In the data rows, 128 means zero.
Some points, each followed by its number:
[105 115 130 122 160 130 104 139 154 126] 0
[130 124 121 134 119 140 105 127 149 143] 1
[132 151 139 136 156 115 130 139 136 157] 2
[139 143 117 115 126 131 165 122 104 103] 3
[129 115 109 107 119 154 116 130 106 110] 4
[ 81 135  98  46 132 148 109  97 104 138] 5
[117 112 131  90 160 144 129 136 114 136] 6
[132 148 149 177  85  75 148 105 160 139] 7
[154 126 128 103 164 165 151 150  62 106] 8
[122 143 131 119 119 130  91 138 146 170] 9
[158 123 160 166 176 140 125 166 121 134] 10
[137 154 135 167 105 118 118 116 138 121] 11
[112 152 125 110 129 105 136 111 134 144] 12
[101 135 142  90 157 111 135 121 150 180] 13
[135 150 115 133 117 147  93 139 112 121] 14
[107 110 111 135 134 127 123 124 151  96] 15
[119 147 137 137 151 113 129 133 146 114] 16
[ 82  99 124  88 143 110 161 107 141 130] 17
[148 111 138 151 118 105 165 127 143 107] 18
[124 130 121 123 109 106 130 113 140 135] 19
[135 132 114 131 122 129 148 123 106  90] 20
[156  82 143 149  99 135 158 119 126  90] 21
[113 131 153 130 140 100 133 129 151 174] 22
[133 144 110  75 144 165 153 115  92 103] 23
[110 122 129 117 136 144 120 120 126 108] 24
[134 112 132 139 106 104 158 120 140 143] 25
[181 157 102 165  38 107 162 116 138 106] 26
[ 78 129 109  95 131 129  89 108 134 142] 27
[178 140 150 194 118 111 145 144 155 144] 28
[117 155 131 132 186 167  94 137 105  90] 29
[143 121 129 129 141 150 140 140 102  97] 30
[128 153 160 173 207 168  59 176 135 110] 31
[128 142 132 142 148 134 125 129 134 112] 32
[ 72  70 171 101 132  85 106 132 155 247] 33
[163 110 180 164 212 124 178 176 126 117] 34
[143 148 125 169  98 106 110 126 185 164] 35
[118 162 119 105 112 130 114 102 106 135] 36
[123 142 111 112 139 135 121 133 118 116] 37
[135  96 126 143 102 119 144 123 150 108] 38
[100  79 142  96 169 140 126 134 113 135] 39
[104 121 161 104 129  97 108 127 142 219] 40
[ 91 134 114  88 124  72 158 114 140 161] 41
[150 127 150 176 120 123 133 138 135 119] 42
[126 146 104  64 134 165 142 107  93 115] 43
[ 72 131 111  97 135 124  86 108 134 140] 44
[124 148 122  97 150 148 111 136 103 123] 45
[111  89 154  76 208 163 167 133  94 121] 46
[112 123 126 108 114 147  93 115 102 140] 47
[139 170 147 148 160  92 161 132 129 133] 48
[114  82 123 102  96 124 146 110 106 127] 49
[ 88 123 135  91 174 117 145 120 140 149] 50
[ 68 146 100  67 112 112 110  94 117 148] 51
[148 123 134 162 158 140 150 144 121  76] 52
[123  95 120 134 121 123 163 114 156 104] 53
[108 140 136 120 153 124 119 133 136 142] 54
[120 142 130 121 128 133 122 114 123 136] 55
[155 121 169 160 155 112 174 147 123 134] 56
[142 105 149 139 170 130 174 144 114 108] 57
[106 124 128 112 131 140  89 130 117 153] 58
[ 90 106 145 100 166 111 161 119 126 129] 59
Which five points above are nearest to each new point? Their numbers follow each, smallest number first.
[120 116 119 108 129 138 133 119 134 116] 4 15 24 37 55
[113 125 132 123 136 143 120 123 128 108] 15 24 32 37 55
[121 167 153 132 213 156 109 144 107 117] 10 29 31 32 45
[152 123 169 158 148 114 161 137 132 146] 2 18 42 48 56
[164 138 143 166 138 123 129 151 143 122] 10 11 28 32 42
[115  94 136  91 112 131 142 111 117 157] 6 17 19 49 55
[129  98  93 104  64 108 169  94 118  95] 19 20 38 49 53
[151 131 164 151 150 118 160 133 126 137] 2 42 48 56 57
[138 100 122 147 108 123 140 125 153 101] 15 18 21 38 53
[157 152 133 184  81  99 113 131 175 164] 7 11 28 35 42
[169 167 149 212 144 100 136 153 166 113] 11 28 42 48 56
[116  89  99  74 109 138 181 105 114  99] 3 17 23 49 53
[142 144 152 171 120  91 108 145 165 178] 2 9 22 28 35
[111  84 164 135 174 125 132 144 123 134] 0 6 39 57 59
[144 141 126 162 163 159 121 142 130  72] 16 29 30 32 52
[158  90 138 149  97 139 155 118 122  83] 18 20 21 38 53
[122 125  89  82 123 171 108 128 111 121] 4 37 43 45 47
[201 160 122 148  68 148 137 126  99 122] 11 14 20 26 42
[125 117 128 128 108  95 166 107 146 145] 12 18 19 25 53
[147 146 105 133  85 141 109 121 102 113] 4 14 20 36 37
[136 166 146 145 155  90 163 128 131 130] 2 12 16 48 56
[111 134 111  94 157 152 147 119 104  78] 3 23 24 37 43
[153 131 135 174 142 138 121 153 145 119] 10 16 32 42 52
[112  82 101  63 107 143 179 102 104 105] 4 17 23 43 49
[125  82 115 120 113 120 176 118 140 108] 18 25 38 49 53
[147 138 127 159 102 103 172 105 152 107] 7 18 25 38 53
[ 88 127 133  95 170 117 141 119 140 153] 13 17 50 54 59
[169 150 122 192  50  89 107 128 197 188] 7 11 26 28 35
[121 117 118 112 131 140 136 120 137 108] 4 15 24 37 55
[142 109 136 124 129 131 138 146 109 118] 4 20 24 30 37
[157 166 164 154 199 139 120 167  89 117] 10 29 31 32 52
[139 118 130 132 147 151 134 143 105  99] 20 24 30 32 52
[105  93 147  67 195 156 164 129  99 129] 6 39 46 50 59
[131 144 130 143 141 129 123 128 133 116] 16 32 37 54 55
[124 141 135 141 153 135 110 148 111 103] 16 24 30 32 37
[123  98 129  95 108 133 153 109 122 143] 17 19 25 49 55
[ 96 135 128 108 150 130 109 114 139 144] 27 44 54 55 58
[121 142 138 139 157 111 137 135 147 112] 2 16 32 48 54
[175 152 154 210 146 117 132 154 174 122] 10 11 28 42 56
[151 141 123 140  88 117 125 123 157 174] 1 9 19 25 35
[129  74 156 113 168 144 152 142 106 138] 6 39 46 57 59
[101 136 136 113 145 120 111 129 139 155] 9 12 54 55 58
[149 123 113 132 135 145 144 144 120 107] 3 20 30 32 37
[156 121 124  99 161 171 150 150  57  99] 3 8 23 30 45
[ 78 112  82  66  58  94 118  99 134 152] 27 41 44 49 51
[ 80  99 151 128 142  92 136 111 177 158] 13 17 22 50 59
[120 111 130 123 136 140 134 122 112 109] 4 20 24 30 37
[132 122 113 130 116 140 112 129 152 135] 1 9 19 24 55
[128 113 128 133 105 105 151 119 139 147] 12 18 19 25 38
[136 125 119 145 100 125 145 116 110  85] 3 20 21 30 38
[116 122 115 116 133 149 119 118 127 103] 4 15 24 37 55
[133 151 116 132 118 147  96 137 110 119] 4 14 37 45 55
[121 164 105  81 115 135 115 112  99 138] 36 37 43 45 55
[139 139 137 191  71  91  93 118 185 164] 1 7 11 28 35
[117 114 102  96 115 124 147 111 138 131] 12 17 19 49 55
[136 136 113 139 120 129 147 120 110  83] 3 20 30 32 37
[118  91 137 105 115 129 137 117 130 157] 6 19 25 49 55
[144 126 138 160 113  95 192 113 161 108] 7 18 25 38 53
[ 93 116 126  83 168 153 111 134 116 137] 6 39 45 50 58
[133 142 116 138  83 102 121 124 154 142] 1 11 19 25 35
[120  93 137 102 112 134 133 116 127 157] 19 25 47 49 55
[128 120 103 127 109 138 119 130 118 109] 4 14 20 24 37
[149 125 118 138  87 109 159 111 146 138] 18 19 25 38 53
[163 127 162 169 145 105 174 139 119 126] 18 42 48 56 57
[152 120 134 168 157 140 157 147 128  71] 30 32 42 52 57
[143 123 114 101  86 155 130 119  82 119] 3 4 20 47 49
[124 146 112 124 140 141 107 133 120 115] 14 24 32 37 45
[159 142 143 180 159 150 138 143 127  62] 10 30 32 42 52
[147 124 133 163 157 138 149 143 123  76] 20 30 32 52 57
[152 127 167 158 146 116 154 136 131 145] 2 10 42 48 56
[ 86 134 136  98 177 115 139 119 141 150] 13 17 50 54 59
[143 138 151 151 159 122 127 147 153 147] 2 10 16 32 54
[163 121 158 168 173 147 123 169 124 135] 10 42 52 56 57
[146 142 127 162 165 165 116 147 127  71] 10 29 30 32 52
[115  95 135  94 115 132 145 110 123 153] 6 17 19 49 55
[156 110 180 154 222 123 173 180 124 123] 10 34 52 56 57
[183 169 152 225 139 100 145 156 171 108] 11 28 42 48 56
[156 151 135 181  84 103 116 133 168 158] 7 11 28 35 42
[118 118 129 117 104 121 107 129 143 179] 1 9 19 22 58
[101 136 136  90 151 110 129 122 151 183] 12 13 22 50 54
[116 118 114 108 130 139 133 115 137 110] 4 15 24 37 55
[ 92  88 143  97 175 145 120 136 128 145] 0 6 39 50 59
[120 111  97  85 120 164 106 129 118 129] 4 37 45 47 58
[132 142 127 134 142 131 137 126 124 105] 16 20 30 32 37
[ 68 154  97  67 101 114 104  90 115 147] 5 27 36 44 51
[125  91 107 112 110 121 176 113 136 106] 18 25 38 49 53
[120 141 100 109  94 127 125 106 144 123] 1 12 19 36 55
[169 132 126 147 129 149 129 157  90  99] 8 14 20 30 52
[128 143 130 145 144 131 117 131 139 118] 16 32 37 54 55
[170 150 119 185  46  92 108 125 191 185] 7 11 26 28 35
[145 137 152 154 158 120 130 148 153 145] 2 10 16 32 42
[144 126 160 141 188 137 139 157 105 128] 10 30 34 56 57
[137 166 145 142 153  90 161 127 128 137] 2 12 16 48 56
[ 94  90 143 103 176 144 122 139 130 143] 0 6 39 50 59
[138 153 140 159 102  93 119 136 121 151] 2 11 19 25 42
[164 139 141 181 157 155 141 143 124  59] 20 30 32 42 52
[ 64 146  97  59 115 118 110  91 113 145] 5 27 36 44 51
[149 111 159 139 180 150 113 173 106 155] 2 6 10 54 57
[173 154 102 152  60 114 160 121 124 101] 3 11 18 20 26
[135 120 112  95 130 125 160 137 102 133] 3 4 6 20 37
